One turn or mirror swaps these rows in pairs. Which row does each one swap with?
The rows were stretched afterwards, more along some directions than others.
deg: -1.116; -0.457; 0.335; -2.151; 0.986; 0.175; -0.441; 0.541; -0.441; 0.880; 1.754; 0.640; 1.125; -0.755; 0.470; -1.452; -0.023; 0.592; -0.350; 0.585; -0.992; 0.409; 0.778; -0.528; 2.134; -0.996; 0.127
Kebi: 1.294; -0.174; -1.059; -0.691; -1.154; -0.360; 0.177; -0.598; 0.522; 0.182; 0.306; 0.872; 2.444; 0.136; 0.092; -1.302; -1.057; -2.708; -0.794; -0.320; -1.525; 0.029; 0.963; 0.607; -1.507; -1.883; -1.084
vem: 0.199; -0.895; 0.511; -0.040; -1.426; 0.812; 0.320; 0.763; -0.660; 1.716; -0.756; -0.372; 0.763; -0.622; -0.413; 1.951; -0.889; 0.822; 0.987; -0.666; 0.270; 0.579; 0.446; -0.555; -0.557; -0.474; 0.239
biso: -0.550; -1.055; 1.360; -0.558; 1.677; -0.129; -1.332; -2.066; 0.878; 1.796; 0.052; 0.456; -1.629; 0.093; 0.954; 0.834; 0.032; 0.938; -1.676; -0.496; 0.584; -1.203; 1.164; -2.384; 2.626; -1.682; 0.033
Bupen: -0.076; 1.363; 0.409; 0.381; -1.042; -0.115; -0.631; 0.243; -0.107; -0.450; -0.230; 0.055; 0.300; -0.865; -1.461; 0.037; 0.417; 0.281; -0.458; -0.992; -1.890; -1.624; -0.109; -0.381; -0.320; 1.121; -0.600
gove: -0.139; -1.320; 0.614; 0.645; -1.433; 0.623; 0.310; 0.749; -0.886; 1.534; -1.306; -1.723; 1.260; -0.308; -0.423; 2.479; -0.500; 0.860; 0.335; -0.245; 0.906; -0.406; 0.762; 0.961; -0.606; 0.159; 0.321
Garo: 0.022; 0.525; -1.748; 0.045; 0.692; -0.093; -0.022; -1.112; -0.196; -0.191; 1.638; 1.392; -0.415; 1.634; -0.063; -1.082; 0.326; 0.210; -0.889; 2.020; -1.168; -0.939; -1.032; 0.492; 1.696; -0.337; 0.385
pivu: -0.143; -0.508; 1.246; 0.065; -1.461; 0.771; 0.496; 0.734; -0.597; 1.443; -0.804; -0.042; 0.965; -1.235; -0.014; 2.094; -1.139; 0.563; 1.063; -0.786; 0.753; 0.061; -0.534; -0.093; -0.548; -0.165; 0.414
domu: 0.763; -0.416; 0.270; -0.989; 1.309; -0.543; -2.570; -3.213; -0.297; 0.686; -0.782; 0.629; -1.657; 0.009; 1.131; -0.756; 0.721; -2.070; -1.896; -1.325; 0.551; -0.337; 2.264; 0.603; 0.419; -0.791; 0.835
volu: -0.308; 0.302; 1.608; 0.690; -0.066; 0.436; -0.747; -2.738; 1.181; 2.739; -1.546; -0.055; 0.301; -0.020; 2.428; 0.426; -1.880; -0.758; -1.058; -1.845; -0.877; -1.147; -1.101; 1.181; 0.582; 0.365; 0.347
vozap: 0.376; -0.300; 0.018; -0.087; 0.826; 0.128; -0.316; -1.871; 1.327; 1.232; 0.105; 0.015; 0.261; -0.264; 2.176; -1.460; 0.136; -1.120; -0.472; -0.821; 1.577; -1.294; 0.209; -0.948; 1.327; -0.998; 0.533
Kudo: -0.979; -0.969; 0.211; -1.912; 1.267; 0.168; -0.201; 0.500; -0.081; 1.402; 2.119; 0.793; 0.820; -0.166; 0.346; -0.815; 0.369; 0.989; -0.845; 0.484; -0.936; 0.030; 1.346; -0.703; 1.844; -0.721; 0.375
nuli: -0.844; 0.698; 1.199; 0.396; -0.337; 1.034; 1.225; -0.218; 0.651; -0.437; 1.664; 0.830; 0.820; -0.746; 2.110; -0.552; -1.400; -0.686; -0.282; -0.451; -0.183; -0.143; -0.305; 2.139; 0.982; -0.966; 0.848
Pef: 0.079; 0.453; 1.067; -1.050; -0.026; 2.283; -0.527; -0.667; 1.908; 0.193; 0.563; 0.049; 0.491; -0.213; 0.111; -0.467; 0.927; -1.139; -0.067; -0.269; 2.265; 0.376; -0.768; 2.215; 2.204; 1.301; -0.277
rutum: -1.738; -0.873; 2.021; -0.421; 0.143; 0.982; 0.010; -2.301; 1.043; 2.347; -0.995; -0.222; 0.883; -0.246; 2.686; 0.716; -1.372; 0.847; -0.406; -1.423; 0.256; -0.946; 0.008; -0.969; 2.228; -1.268; 0.831
gab: -0.810; -0.377; 0.405; -1.953; 0.682; 0.329; -0.287; 0.734; -0.771; 0.882; 2.093; 0.950; 1.130; -0.572; -0.599; -0.967; 0.235; 0.570; -0.772; 0.239; -0.935; 0.462; 1.333; -0.694; 1.452; -0.576; -0.133
Porol: -1.373; -1.387; 0.177; 0.365; -0.600; 0.021; -1.712; -0.138; -0.058; 1.445; 1.422; -0.202; 0.948; 1.370; 0.296; 0.781; 0.303; -0.889; -2.276; -1.638; 2.106; -1.664; 2.370; -0.124; 1.365; -0.473; 1.167
Nep: -1.875; -0.960; 0.299; 0.541; -0.016; 0.119; -0.723; -0.872; -0.506; 0.841; 0.673; 1.199; 0.454; 1.044; 0.591; 0.301; -1.040; -1.292; -2.036; -1.459; 1.160; -0.953; 0.536; -1.294; 2.254; -1.248; 1.258
muril: -0.405; -1.051; 0.532; 1.303; -1.875; 0.184; 0.268; 0.763; -1.722; 1.052; -1.362; -0.733; 0.929; -0.441; -0.870; 2.516; -0.976; 0.996; -0.156; 0.108; 0.072; -0.852; 0.348; -0.458; -1.340; -0.432; 0.306
Bidov: -1.148; 0.581; 1.397; 0.110; -0.053; 0.953; 0.436; -0.086; 0.249; -1.342; 1.419; 0.189; 0.609; -0.788; 1.720; -0.240; -1.221; 0.003; 0.088; -0.219; -0.076; -0.217; 0.004; 1.430; 1.116; -1.099; 1.015
Bisir: -0.030; 0.145; 0.607; 0.728; 0.856; 0.870; 0.483; 0.277; -0.894; -0.332; 2.594; 1.693; 0.636; 0.579; 0.844; 0.408; 0.451; 0.280; -0.336; -0.309; 2.737; 0.280; -0.674; 0.490; 2.558; 0.323; 0.835
kevu: 0.366; 0.643; 1.223; -0.661; 0.234; 1.565; -0.398; -1.238; 2.898; 0.081; -0.306; 0.056; 0.655; -0.468; 0.571; -0.187; 0.508; -1.170; -0.431; -0.185; 1.405; -0.199; -0.637; 2.736; 1.476; 1.518; -0.564
zupop: -1.715; -1.097; -0.152; 0.038; -0.724; 0.033; -1.258; -0.932; 0.182; 1.216; 1.400; 0.305; 0.954; 1.304; 0.555; 0.494; -0.557; -1.261; -2.535; -2.086; 1.436; -1.388; 3.008; -0.081; 0.576; -0.795; 0.602
mamum: 0.854; -0.508; -0.884; -0.080; -0.993; -0.225; 0.134; -0.491; 0.427; -0.497; 0.115; 0.595; 2.403; -0.099; 0.580; -1.339; -0.799; -2.146; -0.618; -0.483; -1.442; -0.184; 1.016; -0.343; -1.922; -2.066; -0.229
zeri: -0.618; -0.456; 0.439; -2.199; 0.809; 0.667; -0.031; 0.892; -0.304; 1.072; 1.732; 0.502; 1.416; -0.811; 0.169; -1.086; 0.297; 0.777; -0.592; 0.566; -0.815; 0.506; 0.997; -0.265; 2.070; -0.700; 0.181
feke: 2.084; -0.463; -0.265; -1.845; -1.405; 0.627; -0.593; -0.343; 0.676; 1.046; 0.123; -2.251; 1.595; 0.222; 0.600; -1.461; 0.067; -2.549; -0.467; 0.298; 0.472; -0.974; 0.943; 4.519; 0.063; -0.698; -0.214
sebe: 0.204; 0.842; 0.753; -1.228; -0.564; 1.302; -0.611; -0.743; 1.354; 0.267; 0.354; 0.919; 0.111; -0.003; -1.046; 0.007; 0.222; -1.042; -1.164; -0.557; 0.786; -0.140; -1.128; 2.544; 1.498; 1.149; -1.127
Gama: -0.861; 0.604; 1.175; -0.019; -0.564; 1.355; 0.876; 0.116; 0.220; -0.605; 2.457; 0.456; 0.951; -0.537; 1.774; -0.913; -0.965; -0.375; 0.260; -0.589; -0.195; -0.279; -0.639; 2.403; 1.258; -0.557; 0.634
feve: -1.002; -0.196; 1.208; 0.415; -0.525; -0.138; -1.039; -3.203; 0.120; 2.392; -1.715; -0.202; 0.243; 0.125; 1.538; 0.212; -1.306; -0.143; -1.431; -1.556; -1.091; -1.264; -0.106; -0.364; 1.076; -0.485; -0.305
veri: 0.507; 0.905; 1.105; -1.090; -0.604; 1.407; -0.410; -1.575; 1.473; 0.327; 0.234; 0.780; 0.448; -0.313; -1.018; 0.086; -0.445; -1.688; -0.250; -0.457; 1.111; -0.468; -1.906; 1.879; 1.325; 1.061; -0.869
Lote: 1.437; -0.676; -0.414; -2.028; -1.674; 1.354; 0.543; 0.339; 1.125; 0.695; 0.743; -2.441; 2.043; -0.360; 0.903; -1.494; 0.429; -1.772; 0.327; 0.116; 0.836; -0.614; 1.584; 3.424; 0.144; -1.186; -0.147
Bir: 1.843; -0.181; -0.476; -1.937; -1.121; 1.198; -0.255; -0.395; 1.995; 0.884; -0.069; -2.928; 1.633; -0.197; 0.979; -1.487; 0.574; -2.161; -0.622; -0.021; 0.518; -0.644; 1.757; 4.174; 0.043; -0.759; 0.087
vumuz: -2.121; -1.363; 0.077; 0.820; -1.075; 0.887; -0.996; -0.643; -0.200; 0.193; 1.239; -0.187; 1.183; 1.097; 0.476; 0.306; 0.260; -1.016; -1.368; -1.351; 2.512; -1.287; 1.616; -0.661; 1.630; -1.060; 0.832
zoz: 0.719; 0.285; -1.375; 0.109; -1.363; -0.236; 0.175; -0.672; 0.184; -0.567; 0.696; 1.171; 2.547; 0.117; 0.286; -1.507; -0.662; -2.426; -0.814; -0.293; -1.275; -0.483; 0.497; -0.113; -1.601; -2.015; -0.335
fiza: 0.251; 0.776; 0.807; 1.044; 0.171; -0.284; -1.685; -0.186; 0.988; -0.425; -0.753; -0.463; -0.463; -1.109; -0.150; 0.312; 1.537; -0.286; -1.676; -1.185; -1.402; -2.065; 1.787; -0.527; -1.579; 1.504; 0.019
Vune: 1.323; -0.467; 1.425; 0.865; -1.941; 0.438; -0.728; 0.430; -1.025; 1.536; -0.907; -0.331; 0.969; -0.563; -1.093; 1.970; -0.820; -1.029; -0.257; -1.060; 0.122; -0.979; -0.445; 0.959; -1.490; 0.417; 0.053
Nivir: 1.500; -0.207; -0.980; -0.622; 1.458; -0.455; -1.023; -0.784; 0.305; 0.409; 0.809; 0.126; -0.026; 0.715; 1.027; -0.277; 0.021; -1.614; -2.477; -0.093; 0.356; 0.497; 3.917; -0.141; 0.165; -1.525; 0.318
kuvem: 1.426; -0.221; -0.041; -1.534; -0.919; 0.557; -0.237; -0.453; 0.819; 1.152; 0.585; -1.832; 0.810; 0.374; 0.280; -1.235; 0.996; -1.514; -1.237; 0.350; 0.610; -1.158; 0.917; 3.994; 0.585; -0.020; 0.151
Kador: 0.396; 1.046; 0.354; -1.223; -0.517; 1.472; -0.212; -0.928; 1.690; 0.234; 0.568; 0.769; 0.463; 0.221; -0.924; -0.199; 0.146; -1.091; -0.549; -0.071; 0.726; -0.032; -0.976; 3.472; 0.928; 2.009; -1.080
lotim: 2.218; 0.064; -0.109; -2.221; -1.335; 1.011; -0.582; 0.007; 1.278; 0.851; 0.043; -2.166; 1.369; -0.373; 0.565; -1.391; 0.003; -2.390; -0.202; 0.213; 0.306; -0.730; 1.087; 3.533; -0.012; -0.985; 0.137
Potak: -1.063; -0.116; 1.342; -0.231; 0.038; 1.421; 1.099; 0.628; 0.316; -0.622; 1.848; 0.309; 0.949; -1.142; 2.174; -0.303; -1.625; 0.109; 1.081; 0.141; 0.030; 0.063; -0.312; 1.948; 1.311; -1.111; 1.008
dop: 1.026; -0.415; -1.413; -0.735; -0.959; -0.161; 0.538; 0.367; -0.003; -0.549; 0.970; 0.667; 2.465; -0.230; -0.119; -1.444; -0.754; -1.918; -0.118; -0.304; -1.207; 0.201; 1.299; -0.718; -1.569; -2.472; -0.633
dor: -0.573; 0.941; -0.920; -1.520; -0.026; 0.449; 0.389; -1.079; 2.031; 0.607; 0.391; 0.537; 1.589; 1.463; 2.249; -0.427; -0.111; -0.071; -1.105; -2.083; 0.498; 0.786; 2.285; -1.066; 1.692; -2.016; 0.644
Geri: -0.877; 0.816; 0.920; 0.475; -0.508; 1.258; 0.616; 0.266; 0.480; -0.769; 1.837; -0.036; 0.943; -0.644; 1.386; -0.466; -0.987; -0.377; -0.186; -0.360; -0.457; -0.307; -0.382; 2.745; 0.922; -0.432; 0.876
Nibo: -0.228; 0.335; 1.927; -0.125; 0.521; 0.302; -0.982; -2.825; 1.000; 2.906; -1.678; 0.241; -0.303; -0.105; 2.257; 0.456; -1.598; -0.005; -1.815; -1.570; -0.793; -0.638; -0.429; 0.003; 0.878; -0.019; 0.422
Tal: -0.650; -0.352; 0.435; -2.054; 1.585; 0.333; -0.466; 0.311; 0.017; 0.658; 1.687; 0.314; 0.790; -0.714; 0.354; -0.998; 1.201; 0.965; -1.077; 0.448; -0.241; 0.402; 1.862; -0.604; 1.640; -0.410; 0.474
nalot: -0.811; 0.219; 0.357; 0.821; 0.369; 0.047; 0.479; 0.577; -2.125; -0.600; 2.144; 1.315; 0.369; 0.412; -0.587; 0.613; 0.327; 1.029; -0.397; -0.097; 2.679; 0.177; -0.542; -0.478; 2.483; -0.125; 0.490
miko: 0.577; -0.284; -1.228; -0.906; -1.204; -0.035; 0.536; -0.896; 0.764; -0.140; 0.352; 0.874; 2.617; 0.122; 0.329; -1.733; -1.076; -2.158; -0.118; -0.386; -1.417; 0.107; 0.839; -0.551; -1.441; -2.396; -0.792
mok: 0.426; -1.216; 0.019; -2.381; 1.306; -0.169; -2.726; -2.785; -0.754; 1.497; 0.699; 1.148; -1.110; 0.476; 1.061; -0.115; 0.906; -1.091; -1.434; -1.253; 1.870; 0.285; 3.091; 0.152; 1.786; -1.609; 0.829
rab: -1.670; -1.387; 0.367; -0.243; -0.441; 0.054; -1.748; -0.675; 0.267; 1.455; 0.967; 0.285; 0.325; 0.719; 0.711; 0.614; -0.501; -1.189; -2.831; -2.600; 1.399; -1.345; 3.009; -1.203; 0.989; -1.643; 0.709
Filen: 1.258; -0.288; -0.293; -0.417; -0.912; -0.435; -1.371; -0.718; -0.765; 2.454; 1.031; 1.310; -0.197; 1.373; -0.846; 0.820; -1.038; -1.468; -1.874; -0.946; 0.540; -0.878; 0.343; -1.090; 1.484; -2.410; -0.421
gitoz: 0.740; 0.433; 1.034; -0.586; 0.599; 0.854; -0.718; -0.877; 0.834; -0.179; -0.491; 0.744; -0.285; -0.006; -0.834; 0.128; 0.308; -1.614; -1.145; -0.306; 1.208; 0.385; -1.040; 1.867; 1.452; 1.393; -0.200
Goro: -0.557; -0.141; -0.051; -2.120; 1.156; 0.244; 0.036; 0.151; -0.094; 0.858; 2.076; 0.903; 1.175; -0.413; 0.393; -1.789; 0.002; 0.362; -0.805; 0.085; -1.157; 0.349; 0.828; -0.800; 2.059; -1.196; -0.108
tovu: 0.632; -1.478; -0.494; 0.105; 0.990; 0.398; -0.645; -1.469; 0.425; 1.533; 0.588; -0.421; 0.299; 0.814; 1.909; -1.117; 0.965; -0.575; -0.592; 0.032; 1.921; -1.268; 0.459; -0.415; 1.662; -0.671; 0.845
lomik: -1.347; -0.986; 0.629; -0.197; -0.749; 0.003; -1.642; -1.046; -0.763; 1.409; 1.639; 0.562; 0.705; 1.138; -0.398; 1.035; -0.883; -1.504; -2.391; -2.315; 2.044; -1.398; 1.741; -1.214; 1.480; -1.234; 0.778
Novug: -1.309; 0.792; -0.833; -0.252; -0.958; 0.656; 0.689; -0.603; -2.581; -0.912; 1.324; 3.105; 0.162; 0.221; -0.413; 0.047; -1.161; -0.373; 0.938; 0.524; 0.355; 1.001; -1.576; 0.881; 2.415; -1.747; 0.545
kogu: -0.771; -0.572; 0.178; 1.200; 0.362; 0.931; 1.017; 0.842; -1.806; -0.339; 1.952; 1.243; 0.982; -0.009; 0.535; 0.550; -0.150; 0.896; 0.448; 0.654; 2.259; 0.413; -0.449; -0.408; 2.495; -0.522; 0.468
Boz: -0.932; -0.170; 1.839; 0.323; -0.449; -0.444; -1.431; -3.032; -0.195; 2.359; -1.546; -0.080; 0.205; -0.016; 1.575; 0.619; -1.101; -0.505; -1.863; -1.973; -0.179; -1.666; -0.250; 0.104; 0.877; -0.144; 0.100
Fus: 0.118; -1.464; -0.289; 0.463; 0.387; 0.527; -0.237; -0.966; 0.394; 1.022; 0.903; -0.536; 0.907; 0.327; 1.845; -0.751; 0.984; -0.734; -0.588; -0.126; 2.164; -2.157; 0.707; -0.470; 1.662; -0.665; 0.885
Sop: -0.567; 0.234; -0.744; 0.119; -1.423; 0.287; -0.657; -1.334; -2.634; -0.571; 1.470; 3.361; 0.140; -0.154; -0.757; 0.094; -1.047; -1.277; 0.759; 0.433; 0.014; -0.429; -1.551; 0.811; 1.381; -1.523; -0.137
kaz: 1.021; 0.359; -0.898; -0.324; -0.145; -0.742; -1.483; -2.085; -0.094; 0.765; -0.093; 1.364; -0.644; 1.752; 0.837; -0.236; -0.351; -1.461; -1.783; -0.901; 0.429; 0.077; 0.828; -1.249; 0.878; -2.665; 0.135
tuk: -1.154; -0.667; 0.879; -0.324; 1.388; -0.029; -1.354; -0.335; -0.636; 0.649; 0.026; 0.288; -1.710; -0.963; 0.500; 0.599; 0.837; 1.564; -0.918; 0.845; 0.220; -0.828; 1.500; -2.467; 2.355; -1.258; 0.389
Fufod: 1.140; -0.542; -1.059; -0.878; -1.069; -0.312; -0.020; -0.111; 0.394; -0.546; -0.090; 0.136; 2.442; -0.455; 0.227; -1.370; -0.692; -2.303; 0.116; -0.064; -0.973; 0.397; 1.237; 0.029; -1.880; -2.199; -0.708
Tif: 0.102; 0.628; -0.107; -1.687; 0.238; 0.197; 0.063; -1.316; 2.595; 0.796; -0.341; 0.012; 1.289; 0.362; 2.503; -0.361; -0.923; -0.563; -0.887; -3.486; 0.059; 0.837; 3.361; -2.174; 0.298; -2.267; 0.498

kogu swaps with tovu
kaz swaps with tuk
Potak swaps with feke
Nibo swaps with muril
biso swaps with Filen
Garo swaps with Nivir
dop swaps with Goro
Geri swaps with Bir

